One vector is turned by the same rotation once a step. Each row is the vector after some number of steps, and that number follows the row.
The counts run from 0 to 524.
[-128,  220, -126,   92,  174, -148, -166,  -56,  105, -155,   99,  315,
  132,  -15,   77,  227,   15,  -60,  116, -100,  245,  -80,  133,  -76,
 -171, -259,  110,   26, -255, -230,   90,   85,   44,   90, -169,   25,
  -12,  -38,   89, -124,   58, -284,  -51,  225, -107, -102,  -75,   83,
 -392,  -58,  113,  -54,  -90] : 123
[-110,  115, -167,  -45,  278, -179, -160,   80,   31, -193,   10,  231,
  -16,  191,   63,  -72,  -47,   76,   15, -136,  327, -148, -170,  -92,
 -118, -143,   43,  -13,   88, -190,  364,  140,   25,   71, -239,   21,
    3,   75,  -37,    4,  165, -207,    4,  227, -212,  159, -273,  -21,
 -237,  -93,   32,   16,  -12] : 140
[ -73,  241, -112, -273,  250, -143,    3,  126,  -32, -301,  -32,  162,
   79,  114,  148,  -98,   38,   49, -114,  -28,  231, -233, -165,  130,
  -10, -272,  112, -133,  -53, -120,  278,   15,   82,  165, -283,   15,
  -89,  126, -151,    3,  186, -167,   49,  140,   -6,    3, -142,  -46,
  -61,  -94,  180,  214, -174] : 71
[ -93,  180,  -97, -130,  237, -126,   42,   46,   21, -277,  -38,  163,
  133,  -11,  184,  -41,  110,  178,   49,  -25,  186, -278,  -85,   65,
  -85, -262,   99, -104, -171, -140,  354,  140,    8,  199, -288,    8,
 -102,   69, -179,   28,  202,  -71,   66,  120,  -63,   -6,  -64,  -19,
  -94,  -78,  263,  230, -145] : 68
[-163,   93,   92,  -29,  280, -134, -107,  -71,  -82, -284,   62,  195,
  188,   48,  166,  104,   -5,  161,  186,  -16,   90,  -33,  -83,  131,
 -148, -286,   93, -130, -152, -163,  234,   50,  -43,  135, -388,   59,
  -10,  138,   80,  -77,   77,  -85,  143,  333, -105, -124,   -9,  123,
  -82,    7,  155,  231,   -6] : 424
[-128,  200,  -81, -209,  144,   16,   22,  -12,  -91, -236,   -4,  225,
  113,   22,   24,  133,  124,   54, -112, -104,  139,  -40,  -74,   55,
 -304, -328,  241,  -89,  -34,  -29,   93, -155,  137,  359, -347,   20,
  -53,  197,  101,   12,   37, -319,   25,   95,  -36, -100,  -17,   40,
  -86,   41,   98,  132, -115] : 459
[ -56,  228,    0,   47,  111, -150,  -35,   33,  -18, -293,  125,  227,
  148,    5,   91,  170,   55,   41,   28, -199,  259, -122,  -71, -316,
 -117, -130,  153,  113, -159, -112,  168,  192,   74,   18, -284,  103,
  -46,   46,  227,   20,   80, -278, -182,  162, -122,  -21,  -70,   57,
 -313,  -53,   47,   50,   57] : 200
[-149,  113,   80,  -83,  290, -133, -120,  -74,  -85, -289,   53,  167,
  203,   64,  132,  103,    2,  113,  135,  -19,   76,  -67,  -87,  132,
 -147, -307,  132, -169, -164, -147,  194,   -6,  -19,  105, -376,   64,
  -64,  161,   73,  -94,   69,  -82,  150,  353,  -86, -156,  -14,  135,
  -42,  -10,  144,  230,  -51] : 425
[ -36,  218, -146,   47,   91,    3,   70,  -75,  170,  -88,  -25,  295,
  188, -153,  185,   87,  171,  171,  141,  -82,  176, -250,   11,  -48,
 -197, -260,  143,  -60, -176, -155,  187,   46,  170,  192, -275,  -40,
 -120,   57,  -89,   -6,  238, -281,  -54,   54,  -73,   18,  -95,  -56,
 -139,  -19,  172,   75, -230] : 301
[  13,  248,    0,   34,   76,  -32,  107,  -74,   75, -269,   80,  183,
  171,  -86,  231,  273,   74,  105, -144,  -37,  204, -163,  -62, -179,
 -177, -236,  200, -100,  -58,   -8,  -44,   47,  170,  203, -262,   46,
 -123,  176,  160,   -9,  108, -422, -119,   69,   48,  -30,  -78,  -73,
 -137, -125,  112,   85, -197] : 25
[-171,   26,  -20,  -46,  101,  -30,   37,  168,  -49, -247,   18,  285,
   75,   46,   81,   74,  126,  180,   62,  -65,  155,  -32, -128,   22,
 -250, -292,  107,  -94,  122, -122,  190,  149,  129,  268, -312,  -27,
   52,  161,    2,   65,   35, -342,    5,  143, -199,  119, -156,  -31,
  -28,  207,  118,  261,   -9] : 453
[-254,  116, -176, -126,  238,  -88, -149,  130,   -6, -137,   73,  210,
   52,  174,  -44,   96,   20,   21,   76,  -68,  303,   74,  -88, -140,
 -190, -309,  172,  -60,    2, -166,  240,  -57,  143,  170, -244, -143,
   21,  167,   55,  -33,   41, -215,   99,  230, -235,   50, -161,   30,
 -173,   32,   93,  140,  -30] : 217
[-157,  248,  -64,  -57,  225, -152,   44,  173,  -96, -377,  116,  246,
   66,   42,   82,  103,  112,  -40,  -23, -144,  229,  -95,   -5,  -47,
  -74, -275,   94,   73, -132,  -73,  234,  172,    4,  203, -251,   33,
   87,  -95,   -1,   42,   55, -218,  -51,  150, -112,   25,   16,   56,
 -315,   92,  206,  251,   64] : 278
[ -48,  223,   33,  -92,  277, -173, -100,   12,  -97, -353,   61,  323,
  129,  187,  163,   -4,  -75, -122, -118, -112,  191, -137, -131,  145,
    4, -187,   56,  -84,   42, -117,  147,   11,   60,   38, -313,  187,
   64,  -19,   47,  -88,   92, -291,  -86,  299,  -71,   53, -218,   66,
 -146,    0,   30,  134,   31] : 352
[-108,   20,  -65,  -67,  122, -156, -135,  -16,  107, -208,   37,   84,
    9,   -1,  117,  213, -107,  197,   20,   -3,  236,  -66,   16, -226,
 -188, -195,  161,  -38, -140, -268,  170,  178,  -47,  148, -167,   89,
 -179,  238,  223,  -52,   62, -249,  -33,  171,  -99,  -82,  -99,  -47,
 -294, -288,  108,  -48, -146] : 404
[-184,  120, -115, -107,  160,   54,  -30,  -78,   15,  -63,  -29,  248,
  107,   -4,   20,   51,  111,  178,  230, -103,   87,   14,  -34,  -82,
 -216, -243,  236,  -33, -139, -233,  354, -123,  137,  213, -360,   -8,
 -112,  191,  148,  -12,  191, -131,   17,  218, -160,   26,  -78,   11,
  -92,  -18,  126,  153, -139] : 222
[ -66,  205,   52,  -34,  137,  -98,  -13,   90,   49, -266,   99,  202,
  107,   25,  193,  251,  -55,  -41, -129,   50,  232,   78,   63, -146,
  113, -140,  185, -174,  -16, -204,   54,  147,   54,   82, -205,  152,
 -106,   35,  269, -168,   74, -395,  -96,  257,  -44,   15, -150,  -17,
 -181, -107,  135,  203,  -77] : 262
[ -61,  176,  -47, -220,  208,  -83, -196,   27,   25,  -59,  -32,  308,
  100,  139,   96,   38,  -78,   56,    5,  -19,  266,    8,  -75,  155,
  -67, -223,  111, -171,  -10, -223,  189,  -87,  147,   98, -391,  -74,
  -35,  135,  -27, -174,  127, -329,   32,  170, -145, -100, -314,   19,
 -110,  -32,  -20,   -1, -125] : 151
[ -80,   58,  -41, -206,  110,  -40, -196,   20,   38,  -59,  -56,  302,
   70,  -27,   59,  121,  -20,  134,  175,  -25,  238,   69,  118,   78,
 -118, -189,  153,  -90, -153, -337,  299,   85,   30,  184, -397,    9,
  -74,   71,   32, -165,   68, -266,   11,   70, -219, -126, -241,   46,
 -226,  -21,   46,   -8,  -88] : 155
[ -47,   63,  199,   -7,  166,  -68,   20, -110,  -87, -338,   34,  266,
   93,    8,  268,  117,  -40,  246,   11,  -63,   29,  -98, -149,  175,
 -232, -204,   11,  -90,   55,  -82,  103,  134,  -50,  238, -451,  161,
   55,  129,  102,   -2,   87, -308,  -47,  184,  -58,  -37, -101,    4,
  -93,   35,   31,  140,    7] : 177
[-153,  124,  -20,  141,  217, -156,   15,   15,   14, -266,  112,  230,
  165,  109,  143,   39,   54,  144,  115, -138,  165, -200, -277, -150,
 -208, -283,   56,  -33,   40,  -59,  154,  126,  160,   22, -267,  -53,
   12,  169,   21,   87,  160, -240,  -34,  325, -149,  122, -146,   -5,
  -60,   58,   79,  191,  -47] : 207
[ -30,  120,  -22,  -30,   97,   -2,    6,   28,  119, -113,  -25,  150,
   65,  -92,  150,  169,   85,  323,   72,   -3,  307,  -39,  -37, -248,
 -111,  -86,  164,  -80,  -45, -166,  325,  231,   13,  209, -392,  -11,
 -133,  122,   80,  -16,  201, -249,   -1,   -9, -177,    7, -172,  -64,
 -205, -120,  120,   83,  -88] : 234
[-107,  232,   -4,   80,  249,  -21,  -20, -131,   82, -126,    4,  226,
  134,  -49,  181,  103,   50,  108,  181,  -41,   98,  -23,   27,  -70,
   37, -137,  167, -150, -159, -230,  309,   20,  -12,   89, -316,  129,
 -150,    6,  158, -124,  283, -120,   36,  333,  -61,   46,  -81,   39,
 -129, -118,  193,  226, -122] : 501
[-152,  154,  -23,  126,  102, -102,  111,   66,   57, -259,  163,  238,
    2,  -40,  177,  232,   52,  179,   34,  -10,  202,  -48,  -26, -161,
 -206, -239,   52,   74,  -31,  -60,  136,  260,   -6,  285, -235,  -65,
  109,   38,  110,   48,  100, -340,  -59,  101,  -99,   35,  -17, -119,
 -350,    3,  178,  149,  -51] : 32
[ -29,  177,  -33,  -96,   74,  -18,    7,   83,  102,  -63,   -2,  203,
   51,  -35,  120,  139,   39,  243,   43,  -11,  309,   32,  -24, -251,
  -34,  -54,  174,  -33,  -43, -217,  341,  152,   95,  157, -391,  -49,
 -117,   97,  174,  -56,  225, -302,  -91,    9, -155,    7, -233,  -96,
 -233, -119,   62,   37, -104] : 232
[  25,  181,   65,  -51,   65, -100,   93,  101,  -24, -283,    3,  256,
  264,   -1,  175,    6,  109,  139,   28, -121,  179, -180, -184,  -80,
  -15, -153,  178, -101,  -42, -139,  169,  136,  230,  -32, -367,   64,
 -143,  146,  103,   14,  165, -304, -185,  183,  -88,   39, -227,  -14,
   40,   66,   35,  197,  -77] : 442
[ -70,  -71,  139,  -10,  140, -111,  -28,   29,  -24, -323,    7,  214,
    8,   57,  239,   85,  -96,  248,  -29,  -31,  128,  -82, -142,   38,
 -177, -174,   27, -101,  171, -162,  149,  269,  -57,  200, -330,  190,
   10,  165,   98,    7,   72, -375,  -59,  200, -145,   97, -218,  -53,
  -83,   -7,   31,  153,   -8] : 174
[  11,  117,  -52, -122,   44,  -61,  -60,  109,   96, -255,  -14,  259,
  118, -103,  174,  237,   41,   30, -129,   45,  303,  -82,  176,   22,
 -101, -214,  175, -183,  -79, -192,   24,  211,   50,  232, -209,  122,
 -132,   38,  -18, -141,   12, -451,  -49,  -26,  -83,  -63, -181,   -2,
 -222,  -57,  148,   54, -134] : 92
[ -97,   34,  -67,    2,  139,  -88, -129,  -21,   53, -211,   -2,  367,
  259,   17,  114,   75,   36,  -58,  156,  -76,  120, -154,    8,  106,
 -150, -341,  149, -192,  -92, -251,   61,    1,  196,   37, -191,  139,
  -77,  108,  -27, -114,   26, -296,  -45,  310, -161,   74, -208,  114,
   -2,   88,  106,  159, -121] : 362
[-182,  171, -123, -197,   94,   28,  -15,  104,  -34, -160,   37,  251,
  -12,   83,  -13,  166,   28,   -4, -127,  -59,  211,  131,   23, -104,
 -181, -241,  262,  -49,   83, -175,  106, -100,  174,  321, -248,   31,
  -39,  169,  257,  -50,   39, -437,  -91,  161,  -80,    5, -137,  -42,
 -157,   -2,   54,   95, -112] : 463
[-163,  171, -129, -232,  104,   16,  -15,   93,  -41, -188,   28,  233,
   22,   84,  -23,  158,   51,  -34, -170,  -62,  204,   86,  -10,  -78,
 -197, -272,  257,  -85,   52, -132,   69, -126,  180,  313, -260,    2,
  -55,  189,  204,  -51,   18, -428,  -46,  146,  -76,  -12, -124,  -20,
 -145,   -4,   57,   91, -124] : 462
[-132,  172,   -3,  112,  213, -147,   29,    8,    5, -244,  105,  268,
  162,   95,  165,   22,   63,  147,  123, -156,  149, -197, -302,  -93,
 -211, -275,   33,    4,   19,  -40,  156,   73,  169,   46, -315,  -83,
   54,  167,   23,   96,  182, -232,  -51,  311, -145,   86, -140,  -24,
  -73,   95,   66,  172,  -51] : 208
[-102,  196,  -41, -288,  103,   74,  -19,   10, -115, -263,    4,  232,
  102,   -6,    8,  190,   91,  -12, -130,  -77,  190,   58,   41,    5,
 -151, -247,  267,  -73,  -69,  -90,  168, -120,  118,  348, -421,  101,
  -36,  115,  158,  -58,   -9, -323,  -47,   23,  -55,  -78,  -39,   56,
 -150,    0,  113,  147,  -31] : 12
[ -76,  191, -181, -108,  283, -202, -177,   78,   23, -235,    1,  164,
   35,  193,   50,  -39,  -37,   12,  -79, -143,  367, -222, -160, -134,
 -133, -159,   84,  -10,    0, -147,  304,  113,   44,   47, -212,   32,
  -51,  102,  -62,   17,  127, -206,   -7,  178, -142,   71, -224,   17,
 -274, -173,   49,  -27,  -39] : 138
[ -63,  243,  -34, -150,  226,   -3,    5, -130,   29, -119,   -6,  288,
  -78,   93,  204,  -12, -112,   79, -134,  -15,  126,  -17,  -94,  181,
  -73, -138,   63,  -78,   82, -156,  214, -104,   25,  279, -368,   86,
   35,   68,  115, -103,  261, -322,  -49,  207,   26,   26, -195, -142,
 -224, -157,   27,   22, -181] : 320
[ -36,  243,   97,  -54,  320, -238, -115,   -9,  -25, -345,  111,   80,
  103,  144,  199,  153,  -94,  139, -133,  -22,  320, -134, -202,  -77,
  -89, -152,   36,  -86,  -31,  -30,  151,  160,  -70,   53, -352,   26,
  -19,  130,   69,  -57,  102, -216,   76,  191,  -53, -160, -110,   15,
 -247, -211,   45,   44,  -13] : 415
[ -41,    9,  199,    7,  150,  -79,   19,  -71,  -64, -333,   14,  255,
   56,   17,  248,   85,  -47,  267,   23,  -45,   52,  -84, -147,  143,
 -222, -202,    4,  -82,   90, -126,  138,  193,  -58,  226, -422,  173,
   66,  131,  103,    7,   98, -317,  -64,  222,  -94,   30, -145,  -24,
  -92,   38,   29,  143,    4] : 176
